[[109 149 133 148 141 132 146 147 105 148 133 140 109 150]
 [119 144 115 121 144 127 113 137 114 145 108 133 112 143]
 [124 133 131 135 132 129 133 134 123 133 131 130 124 134]
 [121 143 117 123 143 128 116 137 117 143 111 134 114 142]
 [116 136 134 141 134 124 138 138 116 134 133 128 119 137]]
=>
[[109 149 133 148 141 132 146 147 105 148 133 140 109 150]
 [116 136 134 141 134 124 138 138 116 134 133 128 119 137]
 [119 144 115 121 144 127 113 137 114 145 108 133 112 143]
 [121 143 117 123 143 128 116 137 117 143 111 134 114 142]
 [124 133 131 135 132 129 133 134 123 133 131 130 124 134]]

[[120 106 124 128 130 136 103 114 137]
 [133 111 122 118 138 136 110 123 136]
 [122 110 124 119 136 124 110 120 128]
 [128 104 108 125 151 125 116 113 147]]
=>
[[120 106 124 128 130 136 103 114 137]
 [122 110 124 119 136 124 110 120 128]
 [128 104 108 125 151 125 116 113 147]
 [133 111 122 118 138 136 110 123 136]]

[[128 121 119 125 129 131 129 130 125]
 [145 112 112 141 130 134 132 134 139]
 [122 127 111 112 132 133 127 126 118]
 [115 134 136 114 129 128 127 122 121]
 [116 141 125 115 129 128 128 125 107]
 [155 109 132 155 130 131 134 133 149]]
=>
[[115 134 136 114 129 128 127 122 121]
 [116 141 125 115 129 128 128 125 107]
 [122 127 111 112 132 133 127 126 118]
 [128 121 119 125 129 131 129 130 125]
 [145 112 112 141 130 134 132 134 139]
 [155 109 132 155 130 131 134 133 149]]

[[137 129 129]
 [141 156 134]
 [108 123 134]]
=>
[[108 123 134]
 [137 129 129]
 [141 156 134]]

[[130 127 127]
 [156 125 121]
 [149 129 109]
 [126 128 135]
 [122 128 148]
 [148 129 107]
 [155 126 119]
 [123 129 148]]
=>
[[122 128 148]
 [123 129 148]
 [126 128 135]
 [130 127 127]
 [148 129 107]
 [149 129 109]
 [155 126 119]
 [156 125 121]]

[[142 124 141 123 131 126 136 147 125]
 [119 127 117 135 128 135 132 125 114]
 [123 124 118 134 124 137 135 136 103]
 [136 123 138 128 128 126 133 142 123]
 [126 128 115 126 128 138 136 131 112]
 [135 125 128 124 129 132 137 141 116]]
=>
[[119 127 117 135 128 135 132 125 114]
 [123 124 118 134 124 137 135 136 103]
 [126 128 115 126 128 138 136 131 112]
 [135 125 128 124 129 132 137 141 116]
 [136 123 138 128 128 126 133 142 123]
 [142 124 141 123 131 126 136 147 125]]

[[137 100 145 143 126 131 134 136 112 121 151 151 133]
 [138 101 125 138 128 127 129 124 119 124 141 154 132]
 [118 156 125 144 130 129 131 134 124 122 131 115 149]
 [127 121 135 147 154 116 134 136 110 117 122 127 131]]
=>
[[118 156 125 144 130 129 131 134 124 122 131 115 149]
 [127 121 135 147 154 116 134 136 110 117 122 127 131]
 [137 100 145 143 126 131 134 136 112 121 151 151 133]
 [138 101 125 138 128 127 129 124 119 124 141 154 132]]

[[128 123 134]
 [107 125 110]]
=>
[[107 125 110]
 [128 123 134]]

[[115 149 124 102 152 133 100 108 155 118]
 [111 114 128 100 141 133 156 152 143 102]
 [139 103 116 100 145 103 113 150 131 126]
 [153 139 112 124 133 113 100 128 153 121]
 [130 126 127 149 152 154 103 133 119 136]
 [145 131 144 120 122 130 153 139 142 106]]
=>
[[111 114 128 100 141 133 156 152 143 102]
 [115 149 124 102 152 133 100 108 155 118]
 [130 126 127 149 152 154 103 133 119 136]
 [139 103 116 100 145 103 113 150 131 126]
 [145 131 144 120 122 130 153 139 142 106]
 [153 139 112 124 133 113 100 128 153 121]]
---
[[119 143  99]
 [127 131 103]
 [154 125 121]]
=>
[ 99 131 154]

[[133 142 145 127 127]
 [128 152 103 142 135]
 [122 138 113 148 121]
 [124 149 128 149 121]]
=>
[127 142 113 149]

[[130 102 124]
 [130 120 132]
 [132 134 130]]
=>
[124 120 132]

[[151 108]
 [110 150]
 [139 132]
 [129 131]
 [141 124]]
=>
[108 110]

[[135 140 122 132 134]
 [141 142 115 129 143]
 [116 118 106 145 141]
 [140 118 114 132 133]]
=>
[134 129 106 118]

[[128 156 140]
 [130 153 128]
 [127 100 127]]
=>
[140 153 127]
